In the rows, 128 means zero.
Where one turn sends some rows of the set: a few examples, then the rows asked:
Feg: 125	134	116	100	91	124	130	159	77	129	127	94	56	121	127	121
Sifo: 129	97	139	172	103	70	137	101	151	150	81	166	138	156	130	118
kozar: 100	126	182	152	126	81	149	124	110	146	113	188	91	154	132	170
Magop: 145	101	125	83	154	96	111	75	148	135	64	148	152	141	136	156
loso: 131	144	129	156	139	118	122	112	115	102	141	169	170	92	86	146
Zan: 106	127	162	129	101	82	167	129	123	108	135	173	61	166	156	152
sed: 113	125	139	152	84	54	165	98	133	134	141	182	121	151	136	155
zab: 121	92	135	159	112	94	138	135	134	153	76	142	74	180	141	114
Rir: 91	121	77	85	154	143	121	146	132	108	99	137	69	144	156	129
luv: 163	138	170	127	119	112	115	143	74	128	74	137	150	117	105	144
Ragi: 112	105	81	73	120	105	169	74	161	123	123	123	101	91	106	150
gera: 122	121	112	98	98	147	170	131	102	134	149	107	63	91	109	134
vok: 108	94	121	151	88	80	143	107	169	118	106	144	91	146	147	83
Gubid: 95	120	67	68	107	73	134	96	140	126	128	109	74	114	125	142
bofuv: 129	158	164	116	144	150	102	163	100	121	121	140	142	121	85	134
vifom: 162	136	155	138	99	104	135	94	98	120	167	136	143	100	93	149
Vesu: 119	122	169	155	109	82	151	132	104	155	95	183	109	173	144	163
Ponag: 137	111	127	101	168	81	104	95	156	129	51	157	142	125	118	155
lutet: 133	125	120	93	135	62	117	79	137	125	75	150	169	109	105	165
kose: 136	138	112	124	84	73	136	93	114	116	159	121	135	82	82	137
ros: 99	137	115	59	171	137	102	149	145	119	84	132	103	151	122	138
fures: 122	123	123	114	184	126	106	120	133	111	61	173	153	134	122	156
noba: 124	120	124	69	142	112	112	145	100	140	42	125	89	149	149	150
bupu: 90	124	64	107	146	96	125	82	164	107	141	156	133	100	113	142
vimo: 112	103	110	63	138	151	152	130	118	153	66	123	75	121	144	143
bel: 152	128	136	115	100	116	170	91	120	113	137	140	153	72	85	148
tizuk: 84	141	80	56	140	112	113	115	171	109	133	131	117	124	118	126
ziga: 163	146	178	131	121	128	123	168	72	114	106	148	107	123	124	143
besuz: 97	111	69	87	128	68	117	80	174	136	117	137	103	102	131	133
kem: 99	142	84	126	110	134	136	137	113	99	180	132	86	101	119	119
femiv: 134	140	141	131	149	166	117	175	82	104	102	149	106	134	130	133
Bafes: 142	109	131	82	141	121	150	91	137	132	56	156	165	103	119	158
buf: 99	140	117	77	167	112	96	109	159	128	94	155	166	121	100	147
Mebu: 105	91	143	173	112	80	124	100	157	155	85	161	122	134	125	101
magu: 153	125	163	106	119	162	154	147	77	141	80	141	128	102	122	142
Zigag: 122	147	121	118	82	114	136	151	90	122	172	125	69	99	134	121
dezo: 115	96	107	156	86	67	153	102	164	131	122	140	87	160	133	107
Nulu: 113	160	126	94	118	149	120	168	113	102	160	116	94	124	103	113
ragol: 111	163	128	113	113	123	114	130	126	110	171	139	157	94	83	121
zisot: 121	87	151	162	126	94	133	124	155	129	75	140	71	166	128	103
venaf: 90	133	154	141	86	67	157	105	126	135	146	192	112	134	152	150
rufa: 106	120	135	139	93	78	167	130	119	135	134	157	54	176	149	152
begi: 116	109	96	70	145	109	111	138	142	126	64	132	70	147	167	126
Rosi: 113	99	79	77	134	83	124	61	167	141	121	122	102	125	128	146
rivog: 167	134	176	124	107	143	125	144	64	133	120	135	123	130	133	139
gul: 135	131	131	118	86	130	135	128	82	139	179	109	74	114	123	131
netof: 144	149	149	149	106	87	127	112	103	123	162	154	141	81	86	150
kovot: 117	97	101	63	143	122	114	109	133	152	73	122	84	154	166	135

gul moves to -> Rosi
kem moves to -> bupu
ros moves to -> Nulu
Now these:
Vesu moves to -> zab
gera moves to -> Ragi
ziga moves to -> begi
luv moves to -> noba
Mebu moves to -> kozar

Where one turn sends some rows of the set: a few examples, then the rows asked:
Sez: 154	155	112	48	146	102	84	123	112	141	135	153	148	107	150	143	109
nel: 118	74	100	140	154	112	122	148	111	76	111	112	176	109	178	127	119
befut: 120	151	119	82	126	107	106	106	108	138	139	61	164	117	180	188	115
Ruv: 106	146	102	148	137	125	148	91	121	90	100	68	184	119	76	92	139
pini: 130	162	86	49	123	78	124	123	125	147	140	162	137	122	143	136	123
fivuf: 146	88	92	85	173	138	110	136	141	46	120	109	191	117	151	133	143
zasud: 147	164	86	77	129	118	106	82	125	121	134	150	108	152	107	109	134
tun: 99	121	109	158	118	128	114	110	152	177	119	70	185	105	128	90	115
Zakan: 109	132	106	74	130	126	133	118	144	126	134	131	157	172	47	125	140
larev: 123	170	90	120	140	136	157	142	150	107	128	91	181	133	69	64	133
Tomo: 78	128	128	141	115	108	98	130	119	179	135	82	202	125	129	108	112
Bifi: 119	81	96	129	140	161	151	137	142	72	94	98	190	138	162	144	104
mela: 154	184	123	64	134	110	90	152	109	125	146	132	148	150	150	153	97
nalis: 136	57	91	94	137	127	131	124	148	73	101	111	185	155	156	107	128
Giru: 103	141	120	138	115	118	111	154	139	151	118	48	173	93	113	78	125
lod: 154	163	104	40	141	97	123	90	92	107	126	127	158	150	142	164	117
Bot: 89	176	126	129	121	160	124	135	139	94	114	97	208	125	74	94	122
misok: 94	136	121	148	121	111	109	101	120	135	116	30	184	97	138	132	132
Lat: 106	163	109	144	110	123	96	108	165	98	108	114	170	118	79	70	144
vulaf: 146	88	91	86	162	133	110	132	144	45	130	111	190	138	170	133	135
pem: 89	168	108	85	132	131	135	150	124	155	173	91	175	115	149	185	108
keku: 84	154	106	156	88	126	108	113	177	155	135	71	175	124	144	116	127
mapu: 102	161	91	110	103	134	115	105	136	172	142	64	127	91	170	133	121
vedot: 150	142	90	73	147	138	135	103	155	115	134	152	134	158	69	132	126
tafe: 136	189	99	65	120	128	95	109	110	131	142	123	115	101	167	144	117
vig: 108	165	105	104	129	144	121	141	141	159	149	83	165	80	173	173	100
sosut: 126	169	104	134	138	160	123	107	155	91	105	118	195	118	77	67	123
Pifo: 105	164	92	142	110	137	111	88	144	144	118	70	164	98	132	58	132
vekuf: 127	78	98	135	161	119	124	142	103	88	105	124	190	115	183	129	107
gage: 117	77	90	127	135	147	161	142	138	64	99	101	177	130	162	125	112
lovu: 131	66	76	116	179	116	135	137	131	89	143	115	164	125	158	160	136
nozin: 129	168	121	37	146	98	92	136	99	123	142	151	180	120	115	129	125
fonel: 125	174	84	81	125	116	139	119	158	89	126	157	131	128	71	116	143
mab: 157	164	91	77	148	107	136	126	127	122	144	145	155	186	84	98	120
Posa: 125	183	77	121	126	158	136	79	151	98	130	111	143	138	87	76	138
Tobuz: 114	153	127	103	109	123	97	164	135	162	145	60	141	115	153	165	105
tife: 107	187	101	94	103	112	111	130	139	153	146	105	176	101	197	147	103
madir: 131	69	90	118	166	115	118	138	137	75	146	105	160	130	169	161	138
zunik: 138	53	101	96	144	135	112	121	149	82	94	103	188	151	144	117	130
gegut: 142	150	92	84	145	108	161	80	109	86	105	125	161	161	72	114	134

sosut moves to -> tun
misok moves to -> befut
Now these:
keku moves to -> tife
madir moves to -> vulaf
Tomo moves to -> pem
mab moves to -> larev
mapu moves to -> tafe
vekuf moves to -> lovu

Where one turn sends some rows of the set: a few examples, then the rows asked:
moso: 124	132	112	125	76	173	79	137	165	102	107	166	120
Dibi: 112	114	112	136	122	167	156	62	168	127	128	147	135
ritu: 101	147	119	121	111	158	120	211	154	85	133	140	120
pubu: 123	139	121	124	141	122	138	209	127	126	121	73	133
kamu: 94	136	95	128	99	146	123	71	160	120	138	165	144
fidiz: 110	116	120	109	162	73	117	142	104	131	130	153	133
Noke: 128	126	136	105	120	151	155	212	171	119	105	135	125
bogab: 127	99	134	131	101	185	127	126	86	152	109	94	169
zilu: 129	128	135	119	99	140	102	112	56	125	113	147	136
Bemap: 138	124	132	158	136	157	184	114	180	102	129	89	134
leb: 128	123	111	124	83	167	129	146	174	119	108	195	131
disa: 129	135	141	105	115	158	97	199	162	104	100	100	110
Mifif: 121	126	123	136	135	113	117	220	117	127	128	110	116
non: 101	127	106	141	118	171	124	58	160	109	137	137	129
megug: 111	101	122	138	101	183	158	137	85	148	128	129	180
Let: 120	115	120	131	122	169	128	53	168	127	116	120	127
Sela: 117	136	134	125	99	158	117	53	152	113	122	139	151
ras: 109	121	120	110	160	74	96	137	101	124	130	141	129
nikiz: 111	148	112	131	137	124	129	211	121	111	134	79	134
pek: 125	123	131	121	103	137	136	120	60	130	120	171	146
lir: 125	124	124	135	136	113	120	219	119	131	124	107	116
Lukel: 132	134	130	163	129	160	139	106	171	83	132	68	122
kazi: 111	136	129	129	99	158	136	59	153	113	130	157	156
sagi: 115	141	112	130	140	120	152	214	124	122	133	90	139
Konir: 122	124	122	136	135	112	124	221	120	130	128	111	118
zoki: 149	113	128	111	84	168	104	135	179	132	82	158	124
gesu: 110	134	106	155	169	112	136	193	135	102	148	96	127
bonel: 103	114	117	144	96	188	115	130	74	127	137	112	170
pebiz: 124	129	138	122	102	155	139	56	157	125	115	147	155
zut: 115	129	112	116	99	147	95	60	166	130	112	127	134
nise: 114	139	114	171	129	160	168	117	167	75	154	102	131
bodot: 125	127	119	147	169	112	120	184	139	111	130	72	121
zedid: 126	122	118	145	174	108	153	192	145	122	131	91	130
Fur: 119	113	127	104	163	73	107	138	107	135	118	137	130
Fipe: 143	114	145	111	106	137	129	113	66	145	99	149	141
neta: 121	118	113	113	106	141	146	69	174	149	110	153	147

nikiz moves to -> sagi
leb moves to -> zoki
Now these:
ras moves to -> fidiz
lir moves to -> Mifif
non moves to -> Dibi
zilu moves to -> pek
pebiz moves to -> Sela
bonel moves to -> megug
bodot moves to -> gesu
Bemap moves to -> Lukel
kamu moves to -> neta
disa moves to -> ritu

